One turning vector, and how many ticks it has turned:
The counts run from 0 to 528.
[ 95 146 103 110 135 122 119 123 141 138 141 155 129 138 135 112 221 145
  92 133 154 103 137 102  86 106 106 125 107  97 100 151  67 152 104 173
 104 152 114 135  98 117 127 153 136  89 126 111  98 146 113  89 123  94] -> 11
[129 114  94 100 113 120 157 160  96 150 165 170 120 191 143 122 160 117
  92 160 100 165 156 120 101  98 152 122  79 135 134 165 118 109 123 122
 123 129 100 136  95 141 115 114 139  63 126  89 155 118 127 126 121 107] -> 380
[118 120 105 126 136 143 135 138 137 109 146 165 117 155 125 128 181 119
  84 140 167 159 125 125 101 123 125 136  88 102 138 153 118 150 110 131
  85 202 124 155 100 124  87 119 150  53 139 111  97 145 101  92 124 124] -> 8
[108 109  78 103 161 124 144 126 106 146 194 166 126 181 154 141 189 131
  85 149 134 137 124 134 110 142 122 149  87 130 171 160  98 124 119 138
 117 165 122 148  84 142 113 123 149  93 113  90 110 122 132 105 120 105] -> 139
[118 144  71 103  95 131 161 158 151 134 130 142 154 154 132 118 179 145
  77 125 156 132 160 100  76 136 123 117 113 114 107 139 101 125 104 149
  84 154 108 141  99 142 115 118 128  66 112  80 120 149 114  98 107 120] -> 387
[100 134 103 133 115 149 123 135 144 122 118 155 136 144 106  93 201 144
  86 113 143 109 111 112  92 115 118 101 103  94 112 156  73 163 110 158
  93 161 117 149 102 116 105 152 142  71 123 116  91 143 107 103 118 107] -> 276
[107 143  78 105 127 124 150 120 152 145 146 154 150 152 141 131 190 160
  92 129 170 124 150  87  76 138 123 132  96 135  95 146  83 124 105 160
 105 138 109 135 107 140 121 142 131  81 113  75 111 153 108 102 114 113] -> 386
[148  99 121 123 120 142 128 144 108 133 143 183 110 179 141 112 155 119
 100 135 122 166 114 112  94 121 133 118  62 113 128 162  99 123 106  90
 127 168 126 163 110 115  85 133 145  43 136 104 130 119 113 126 146 114] -> 448
[129 104  87 109 117 110 151 157  91 153 172 169 125 189 144 125 166 109
  83 163 117 171 161 112 115 102 145 125  63 134 136 146 100 111 137 127
 105 135 104 135  96 155 122 123 140  82 112  89 140 117 114 119 128 111] -> 171
[ 78 140  85 110 127 119 148 137 113 131 158 170 133 146 129  98 215 122
  92 130 133 105 138 129  99  82 134 101 118 107 137 131  81 145 130 175
 125 140 110 143  71 118 122 135 147  97 118 103 115 125 124  94 116  95] -> 135
[115 102  95 131 134 130 128 134 146 139 155 168 146 159 123 120 185 161
  81 120 157 127 116  95 100 161 116 136  73 103 140 143  71 131 123 128
  82 162 127 152 112 135  90 157 141  74 116  98  91 136 101 120 138 120] -> 361
[145 107 108 107 117 138 147 151 104 137 154 185 124 193 137 124 149 127
  94 144  98 173 137 116  96 111 154 117  65 133 131 168 109 108 119  98
 133 131 107 151 107 131  93 127 145  42 129  85 149 118 118 129 131 118] -> 414
[105 139 114 127 103 164 134 157 138 111 117 162 123 152 101  90 189 126
  85 117 109 119 119 124  93  90 135  88 111  82 120 165  98 157 115 146
 103 151 106 151  98 111  98 133 148  54 131 119 121 130 116 111 115 104] -> 366
[114 106 107 135 160 135 114 105  90 152 161 170 109 175 135 119 194 126
 111 147 123 143 114 116 101 119 128 135  48 142 124 173  75 155 103 141
 150 153 132 148 109 126 128 158 140  94 111 103 100 129 113 101 126  96] -> 317
[103 137 109  87 139 143 124 139 134 137 152 164 120 159 134 113 201 146
  91 128  98  99 114 135  84 106 116 115 139  89 143 178  88 133 103 139
 128 146 113 149  78 103 106 127 147  70 131 108 122 120 137 112 121  88] -> 190
[121 109  95 118 131 109 138 130  88 162 168 164 120 181 157 128 178 113
  99 169 141 169 155  95 103 115 135 135  44 143 113 138  89 126 113 129
 118 148 117 137 107 149 132 143 127  93 115  89 120 132 111 106 133 106] -> 261
[131 102 107 132 137 149 119 145  91 140 145 148  98 190 134 122 172 108
  86 160 107 165 109 135 117 117 121 136  60 120 144 190 105 151 105 123
 111 175 120 153 111 132 116 125 144  72 118 112 107 128 121 112 118 104] -> 107
[103 112 103 139 158 150 126 110 121 122 162 167 124 164 104 122 201 144
  91 141 137 125  98 130 117 122 145 131  64 129 148 171  85 158 137 163
 121 148 122 138 103 125 107 159 163  89 112 112  92 130 100 112 116 105] -> 284
[114 137 104  96 102 127 133 170 112 144 134 136 105 169 141 110 192 109
  73 167 104 134 154 120  94  84 113 114 119  91 118 168 109 142  95 143
  80 166  99 138  88 131 132 115 129  82 122 113 127 133 135 102 107  97] -> 222
[107 152  97  99 118 125 147 125 155 144 147 172 144 155 136 113 194 159
  93 127 147 110 155  85  71 105 140 115 110 119  81 142  81 120 116 157
 113 112 106 124  99 117 112 148 131  69 128  85 134 146 109 115 125 107] -> 211
[101 117  72 115 100 116 168 161 101 136 173 171 141 175 128 109 183 116
  81 143 130 141 151 122 117 106 159 107  82 122 154 127  97 120 155 153
  97 127 105 133  85 153 115 125 138  85 107  86 127 115 116 118 121 113] -> 170
[114 122  97 126 158 164 122 108 115 140 149 159 120 173 131 129 192 147
  96 140 118 127 102 124  92 126 125 129  76 149 127 201  92 157  96 158
 154 148 117 149 115 116 118 144 149  83 108  89 100 141 119 103 105 101] -> 407
[126 132  88 123 133 156 153 126 147 111 141 163 139 162 121 145 173 147
  86 124 164 150 125 118  87 140 141 141  85 133 123 168 121 137 109 146
 108 163 113 148 117 126  83 126 156  45 125  78 111 156 100 107 103 130] -> 506
[126 107 111 122 127 130 138 120  98 159 160 192 129 180 136  99 174 133
 113 124 111 142 128  96  87 110 153 106  51 137 116 145  70 119 125 118
 155 115 123 146 106 123 110 155 140  69 118  91 139 110 112 126 146 104] -> 27
[109 153 109 102 125 125 138 118 146 137 139 169 134 144 129 114 195 151
 103 126 146 113 156  87  69  92 138 118 108 123  71 145  84 127 104 157
 122 121 105 129 102 111 115 149 130  62 132  93 132 146 101 104 128 106] -> 509
[122 135 117 141  90 150 130 153 136 123 103 157 126 157 102  94 176 134
  84 129 134 138 138  95  91 103 135  98  83 102  84 158  83 153 108 143
  88 144 109 140 121 121 106 146 137  51 123 111 118 144  94 116 121 118] -> 243
[130 120  84 115 103 146 131 161 107 164 128 135 118 183 137 116 175 133
  78 153  95 141 136 106  89 122 106 109  85 126 105 191  96 144  90 138
 106 139 103 145 115 147 146 128 119  91  94  94 124 137 131 113 106  96] -> 22
[118 128  98 109 105 135 138 151 105 169 139 151 128 184 130  98 181 146
  93 143  89 121 144  99  86 105 124  98  82 130  98 174  75 131 110 143
 129 104  99 132 108 138 145 141 122  90  97  88 140 126 128 124 120  88] -> 112
[127 108  93 131 125 143 133 142  87 139 136 149 106 177 140 125 173  96
  96 156 132 179 124 125  96 116 121 121  56 139 125 170 112 157  90 130
 129 186 122 164 116 132 125 115 142  78 110  96 107 143 117  88 108 115] -> 141
[ 86 126  80 118 109 121 153 152  96 128 155 170 134 152 125  89 196 108
  88 125 128 120 134 136 111  86 144  90  99 105 149 121  90 146 136 159
 114 150 115 150  79 133 128 127 143  94 111 103 121 116 120  93 115  96] -> 434
[128 131  78 105  80 134 144 168 113 159 121 137 132 171 146 107 165 132
  81 138 118 147 157 101  71 129 105 106  93 121 102 158  95 133  83 128
  98 153 102 152 111 144 133 115 116  76 106  82 129 139 130 101 111 106] -> 354
